128 stands for zero in the data rows.
Some points, one per row:
[139. 155.  80. 181. 106. 125. 119. 112.]
[176. 141.  92. 123. 172. 150.  96. 130.]
[130. 131. 119. 133. 121. 119. 134. 127.]
[133. 149.  70. 154. 131. 127.  97. 110.]
[150. 116. 128.  89. 175. 146. 108. 136.]
[149. 129. 127. 129. 153. 139. 114. 143.]
[154. 125. 147.  93. 167. 149. 110. 142.]
[ 91. 117. 130. 147.  91. 106. 153. 117.]
[167. 136. 122. 113. 163. 156. 110. 140.]
[122. 112. 162. 111. 137. 129. 132. 133.]
[ 94. 136. 131. 153.  89. 106. 146. 109.]
Here are 16 more points, each followed by its number:
[143. 133. 111. 141. 139. 130. 123. 133.] 0
[101. 129. 137. 146.  92. 112. 152. 120.] 1
[141. 126. 128. 143. 142. 137. 117. 144.] 2
[166. 147.  93. 139. 150. 146. 100. 125.] 3
[167. 124. 126. 105. 172. 151. 109. 132.] 4
[119. 149.  84. 178.  92. 121. 125. 108.] 5
[131. 123. 174.  74. 169. 132. 133. 137.] 6
[138. 133. 135. 116. 138. 137. 117. 133.] 7
[152. 124. 135. 102. 179. 157. 102. 139.] 8
[ 82. 113. 163. 130.  91. 104. 160. 120.] 9
[109. 133. 123. 156.  90. 108. 139. 135.] 10
[104. 110. 149. 115. 128. 121. 147. 156.] 11
[128. 145.  94. 154. 115. 129. 122. 121.] 12
[144. 140. 118. 124. 139. 137. 111. 120.] 13
[ 79. 129. 127. 152.  69. 104. 151. 110.] 14
[ 98. 145. 115. 181.  77. 110. 135. 105.] 15
Which two of these numbered points are nearest to each point below, ignoring the 2 directions in which the first points spread most? Their numbers follow each, nearest first.
[130. 100. 180.  81. 166. 136. 138. 153.] > 0 9
[120. 159.  72. 184.  92. 115. 117. 106.] > 7 9
[ 97. 117. 176. 120. 114. 121. 146. 135.] > 15 7
[140. 121. 144.  98. 149. 141. 127. 141.] > 12 1
[ 92. 118. 171. 122.  85. 102. 167. 128.] > 1 7
[129. 103. 162. 103. 146. 133. 135. 147.] > 0 12
[106. 127. 134. 133. 121. 127. 128. 130.] > 8 12
[173. 129.  87. 102. 173. 152.  94. 128.] > 14 9
[ 90. 103. 177. 101. 115. 109. 160. 132.] > 9 12
[139. 127. 143. 112. 147. 140. 121. 133.] > 3 7
[ 83. 127. 146. 144.  72. 101. 169. 112.] > 1 12
[152. 131. 135. 101. 153. 140. 126. 133.] > 1 3
